128 stands for zero in the data rows.
Here are some numbered points:
[110 137 173 154 142 116 124 184 184 124  49 168 180 114 167] 0
[101  90 184  60  91 114  83 107 153 108  89 151  60  69 166] 1
[102 128 148 102  66 103 151  90 108 115 126 141 103 109  91] 2
[116 113 170 101 116 116 115 123 120 154 156 126 105  85 135] 3
[117  24 104 154 148 120 144 188  98  51 114  39  54 182  14] 4
[ 95 153 208 180 160 142 151 198 102 141  94 175 159 139 130] 5
[164 177 129 129 115 123 100 125 157 148 133 112  97 150 130] 6
[122  52  57 151 151 120 147  89  94 115 172  79 136 138  55] 7
[101 164 103 222 158 123 137 117 152  98 127  71  79 178 139] 8
[107 151 217 164 155 114 125 176 181 122  23 153 195 146 193] 9
[130  81 149 218 165 144 108  73 168 130 148 106  62 177  85] 10
[156  57  56 109 131 119 113 132 138 102 166  97 181 181 114] 11
[145 187 116 113 104  99  69 148 202 172 109 148 133 143 173] 12
[149 144 143 114 148 165 128 107  84 152 179 121 126 153 159] 13
[201 144  22  72 120 178 168 100  97  68 218  76 166 136 109] 14
[ 93 156 125  99  78 105 117 122  81 140 171 141  83  91  51] 15
[165 170  86 101 123 122  89 118 197 165 155 112  99 139 126] 16
Which two points above are nearest to each new point? Their numbers follow each, smallest number first.
[ 90  55  79 229 174 102 195 153  45 133 174  45  95 108 120] -> 7 8
[146 230 117 109 106 129  90 123 158 143 141 113 129 130 140] -> 6 16
[250 187  45  28  91 137 134  98 151 132 184 162 109 118 102] -> 14 16
[105  58 137 148 138 137 139 150  83 125  96 123 201 112 187] -> 0 3
[ 91 109 147 107 117 125 176  78  85 127 163 157 140  82 104] -> 2 3
[125  11 143 171 196 118 164 128 104  93 101  93 123 159 110] -> 7 10
[209 149   0 156 140 118 120 103 196 188 225  40 211 220 181] -> 11 16
[193 159 107  77 125 128 157 155  72 154 160 126 160 121 167] -> 6 13
[177 192  29  33  88 150  99 127 145 134 227 130  77 132 106] -> 14 16
[206 175  55  45  90 166  85 121 157 144 218 130  91 118  90] -> 6 16
[137 152 102 125  76 140 156 100 130 133 194 160  94 129  20] -> 2 15
[107 101 235  64  88 133 140  85 145 156  73 212 145  37 223] -> 1 3
[116  74 118 162 114  88  78 183 207 125  67 125 130 138 101] -> 0 12
[139  48  66 151 129 166 134  70 188 108 161 100 163 197 130] -> 7 11
[ 82 173 184 176 161 142 143 183  60 156  69 173 170 144 160] -> 0 5
